In the rows, zero is written as 128.
Rotation paths and how fast each direction turns (degrees per step)
Each turn is a multiple of 5 degrees from 10 to 175, or 0.
Each row of a path follows its step; steps can be skipped.
path 1
step 1: [139 136 113 125 130 122 125 140 119 129 124 127 124 135 128 128 128 125
 127 133 127 119 131 131 130 128 130 126 125 126 131 133 121 131 122 130
 126 123 131 135 130 130 136 123 128 133 126 124 132 128 125 130 130]
step 5: [124 123 134 122 124 129 128 130 126 139 131 118 129 123 119 126 123 126
 123 130 134 134 130 129 127 121 131 128 127 126 130 130 122 126 129 127
 126 125 133 131 136 122 127 121 122 141 131 121 130 120 133 133 121]
step 8: [122 134 130 123 133 124 132 118 119 128 119 130 123 131 123 125 125 127
 127 131 134 127 124 124 139 125 123 115 125 135 130 125 133 124 134 133
 127 124 130 126 123 126 131 130 128 134 122 122 125 136 131 125 122]
step 9: [133 124 125 129 123 120 125 138 120 133 124 127 121 125 128 129 130 129
 131 132 128 114 121 132 122 124 123 125 125 127 133 130 124 128 128 117
 132 128 134 122 122 123 124 126 128 125 127 127 122 127 120 121 119]
step 11: [128 127 134 120 135 127 126 122 118 131 126 124 131 120 121 134 135 131
 133 127 140 133 130 125 120 129 122 131 126 130 131 133 128 133 129 125
 136 132 128 126 131 136 124 119 128 125 127 125 130 121 127 129 118]
step 15: [131 129 127 132 127 125 123 127 130 123 130 128 121 134 126 130 128 132
 124 132 127 125 120 127 124 119 124 123 127 129 121 129 119 124 128 138
 137 130 138 134 122 135 128 133 132 127 128 136 126 119 116 125 122]
step 19: [122 130 126 117 133 124 125 122 123 124 130 130 126 130 121 137 129 129
 130 137 131 124 128 129 128 132 127 121 125 130 128 118 132 132 132 136
 120 126 129 124 141 132 132 125 129 129 123 125 131 118 133 129 125]
Directions:
[126 127 129 126 128 128 131 130 126 129 130 129 129 128 128 130 128 129
 132 125 130 126 130 128 128 131 126 127 129 128 128 127 128 130 125 127
 127 128 129 127 129 128 130 126 130 126 129 128 128 126 129 128 130] | 45
path 2
step 0: [138 129 135 120 121 128 122 128 128 126 126 129 128 123 125 133 130 130
 118 134 131 136 130 133 127 129 134 134 120 128 137 141 119 122 138 131
 138 129 130 131 125 127 129 127 136 124 137 129 128 127 119 134 133]
step 7: [117 129 125 119 128 129 127 122 131 133 130 126 126 136 130 133 129 132
 122 133 137 136 135 129 130 137 127 118 131 118 131 132 131 133 135 122
 135 134 117 130 132 132 137 125 128 131 124 123 133 121 131 124 129]
step 9: [137 124 134 123 132 127 123 131 126 132 134 138 125 127 124 119 136 120
 128 126 128 126 128 125 126 130 122 134 135 129 124 117 123 126 131 127
 123 128 127 118 139 127 124 119 128 133 133 135 122 126 128 119 118]
step 15: [118 128 122 121 131 131 119 127 130 132 132 130 121 130 137 132 130 132
 130 120 121 127 127 128 137 132 126 129 138 125 131 122 130 132 137 124
 129 123 126 118 138 130 132 113 129 128 121 133 127 131 124 124 128]
step 16: [125 126 131 121 128 128 123 129 116 124 137 126 128 119 122 123 126 122
 120 129 128 134 129 132 135 131 125 128 125 137 132 120 119 130 123 132
 127 124 132 129 132 131 129 133 136 120 127 135 133 139 132 128 141]
step 19: [126 131 131 118 120 120 131 136 117 125 126 127 129 131 129 131 139 132
 114 128 137 130 128 127 129 137 126 122 126 132 122 137 131 137 124 127
 122 130 129 134 133 129 123 127 120 127 137 125 131 127 130 127 129]
step 22: [133 128 128 123 130 131 127 125 125 114 133 129 128 133 118 122 140 124
 124 125 117 131 126 136 131 124 122 130 133 130 128 122 126 141 123 126
 123 132 134 128 131 131 121 130 132 137 129 126 121 140 129 126 126]
Directions:
[129 129 127 127 127 129 129 129 126 128 129 124 128 127 128 129 127 129
 128 130 126 128 129 126 127 130 129 132 124 128 129 128 128 129 128 129
 127 128 129 128 127 132 129 127 128 127 128 128 129 129 126 127 131] | 135
[124 128 126 128 129 129 128 128 127 126 129 127 125 126 127 130 129 126
 129 127 128 126 128 131 131 129 128 127 127 126 126 125 129 127 128 129
 129 130 128 129 125 128 131 127 130 130 127 127 128 128 125 127 129] | 40
[124 128 126 130 129 129 128 129 126 132 127 126 129 130 130 128 128 127
 125 127 127 127 126 129 129 128 129 127 130 128 128 130 130 130 126 127
 127 126 131 128 129 129 128 128 127 129 131 128 126 126 127 127 129] | 85
path 3
step 5: [131 115 126 137 124 123 131 129 131 130 125 132 126 127 137 128 122 126
 128 122 128 122 133 129 122 134 131 136 118 134 128 131 126 124 131 127
 127 133 129 126 117 128 127 131 124 126 132 137 127 120 129 135 118]
step 6: [130 119 125 135 130 131 127 138 132 127 119 129 124 128 115 119 127 129
 135 128 131 128 127 122 127 126 122 131 121 130 129 134 125 119 127 140
 123 135 136 129 127 130 123 130 130 123 128 121 128 124 126 126 135]
step 12: [128 123 130 130 124 127 117 131 120 120 137 127 126 132 126 118 124 126
 126 135 135 125 129 131 138 116 132 126 122 141 131 129 136 129 126 127
 128 124 134 125 124 127 126 123 127 129 129 133 126 130 132 127 131]
step 13: [130 132 132 133 129 137 128 126 131 116 131 133 133 126 128 126 124 131
 124 130 129 121 129 119 134 127 129 133 123 131 122 124 120 131 126 121
 128 130 131 125 125 132 116 136 123 131 132 132 128 121 126 140 129]
step 17: [126 126 127 130 124 126 115 129 131 121 126 125 129 123 126 124 132 119
 137 129 120 131 126 128 122 131 130 127 126 131 125 136 132 125 129 124
 120 138 131 132 123 129 122 128 123 126 112 130 137 127 124 133 127]
step 19: [138 133 136 129 126 124 136 117 131 127 121 132 127 127 129 130 133 128
 127 129 133 117 127 132 128 121 131 135 124 135 123 131 134 125 129 129
 132 136 131 144 132 132 127 131 128 133 128 128 131 132 132 126 130]
step 20: [130 125 131 137 126 123 121 128 125 121 126 129 133 123 130 131 118 132
 129 123 119 124 130 129 133 130 127 121 125 133 129 136 136 124 126 121
 130 131 136 131 127 130 128 123 134 132 131 126 141 134 122 125 137]
Directions:
[130 128 128 129 126 125 130 129 130 129 126 128 128 126 129 132 128 129
 129 129 126 127 131 127 127 127 129 127 128 128 127 129 126 132 128 125
 128 130 128 126 127 126 128 127 128 129 126 129 131 130 127 129 127] | 120
path 4
step 0: [126 119 132 133 125 134 140 127 123 126 123 123 128 129 132 123 128 128
 131 124 130 139 124 131 131 128 140 113 128 126 134 129 131 125 132 133
 127 123 118 128 131 120 127 126 126 126 129 125 133 119 119 136 130]
step 8: [131 134 125 123 132 128 138 125 122 128 122 130 132 130 124 127 128 121
 139 132 129 137 125 134 124 121 134 122 132 120 129 138 133 122 134 138
 123 125 120 125 131 117 119 129 130 127 125 139 129 128 123 129 128]
step 14: [129 128 127 115 128 136 133 133 124 126 128 128 132 126 120 129 127 117
 129 131 137 129 121 130 138 125 126 130 132 123 135 122 129 117 125 134
 124 129 137 127 128 123 125 138 131 137 131 140 135 128 133 128 122]
step 16: [126 129 137 124 133 126 140 129 126 132 123 125 134 132 132 131 135 128
 129 135 132 131 130 135 140 129 129 126 129 127 127 138 127 121 126 127
 131 128 116 130 131 133 116 129 132 129 132 140 135 125 119 128 126]
step 19: [127 117 135 124 133 138 127 133 132 136 121 128 121 130 125 123 123 125
 127 123 133 132 119 129 135 132 127 121 126 124 134 124 127 121 126 129
 119 122 122 126 135 125 122 128 129 130 134 139 125 118 122 133 133]
step 21: [135 125 137 127 130 126 135 136 126 125 125 134 126 125 124 130 133 123
 140 133 133 132 132 127 120 134 126 120 127 129 123 129 142 126 133 134
 128 133 120 124 135 122 119 129 128 124 133 133 136 126 126 132 134]
step 22: [125 120 133 124 126 135 137 133 126 123 129 120 134 132 128 129 124 125
 126 134 134 132 124 132 139 132 136 122 123 122 138 124 121 124 119 126
 135 124 131 133 121 125 130 128 132 132 135 128 140 122 125 135 124]
Directions:
[131 128 129 130 130 128 128 125 129 128 126 128 126 127 127 127 127 128
 128 124 129 128 127 129 126 132 128 125 129 129 128 128 128 128 128 128
 125 128 128 126 128 126 127 127 129 127 129 125 128 128 129 130 129] | 170
[130 129 127 130 130 128 127 130 130 129 127 128 126 131 128 129 127 127
 129 130 127 129 131 125 129 128 127 129 128 128 129 124 129 129 129 126
 127 128 128 128 127 128 128 126 125 127 132 128 127 127 127 127 130] | 175
[130 130 128 129 129 129 126 128 129 130 127 129 128 126 130 126 128 132
 129 131 129 129 128 129 127 127 129 129 128 128 126 127 124 129 130 129
 127 128 127 128 128 129 129 129 128 129 127 130 130 128 126 131 127] | 95
[130 126 127 129 127 125 129 126 129 130 127 128 127 130 128 127 130 126
 127 131 131 128 130 130 128 127 130 127 127 132 127 129 132 127 129 129
 126 129 128 129 128 128 128 127 129 129 126 130 127 127 127 128 128] | 140
path 5
step 3: [121 125 128 132 120 139 125 127 123 126 126 128 126 128 125 116 144 126
 133 126 128 123 125 121 124 121 121 124 132 134 133 136 132 125 127 123
 131 128 125 127 131 129 125 123 132 127 121 136 125 137 122 129 133]
step 6: [121 131 128 129 134 141 125 133 125 132 133 126 125 129 126 120 137 124
 130 123 118 128 123 133 122 125 133 117 126 137 124 130 133 127 118 132
 126 125 127 123 127 129 130 128 136 124 127 139 129 134 120 134 131]
step 7: [122 144 129 127 127 134 125 130 129 124 133 128 132 128 135 124 135 127
 130 127 125 134 126 122 126 133 122 115 132 132 122 125 136 130 123 125
 122 133 127 130 131 128 134 132 133 129 115 123 128 140 127 130 131]
step 12: [124 129 128 137 129 139 126 134 129 132 128 122 124 130 125 117 137 121
 132 129 129 143 125 121 124 128 134 122 120 129 125 126 124 139 123 128
 129 132 121 130 128 132 130 132 131 125 120 128 132 130 131 125 132]
step 17: [126 140 136 127 122 136 122 129 125 131 119 128 132 129 130 121 134 126
 120 130 125 132 126 126 133 129 120 126 127 131 126 129 135 136 126 131
 133 131 124 135 133 137 135 125 127 128 117 122 126 132 120 121 134]
step 21: [124 127 125 131 129 133 118 133 126 121 131 127 119 129 132 117 138 122
 127 130 119 128 120 120 129 131 123 131 122 134 129 126 133 125 125 132
 130 123 130 139 133 130 128 119 133 137 121 132 127 133 130 133 131]
step 22: [124 134 138 133 131 132 129 128 131 130 126 127 126 120 128 112 140 125
 124 129 123 137 129 123 129 126 130 124 123 132 122 131 137 130 123 122
 130 122 128 130 131 135 128 127 136 121 124 134 127 133 136 129 122]
Directions:
[128 129 126 128 127 131 129 130 131 126 129 127 127 126 131 129 128 128
 130 128 128 130 128 129 128 129 128 131 129 128 125 128 129 130 129 128
 127 130 128 129 127 127 127 127 128 128 129 125 131 127 128 126 130] | 135
[129 126 128 130 129 127 126 126 129 125 129 128 127 127 129 129 128 128
 128 125 128 127 131 125 129 128 125 128 127 129 129 129 127 126 126 125
 128 127 128 127 129 128 127 126 126 129 129 127 129 130 129 127 129] | 60
[127 128 127 128 129 126 129 128 127 124 128 126 128 126 129 127 127 130
 127 130 126 128 128 126 131 124 129 131 128 128 128 127 131 127 127 129
 130 126 126 128 126 126 128 127 128 125 127 128 126 126 129 127 127] | 10
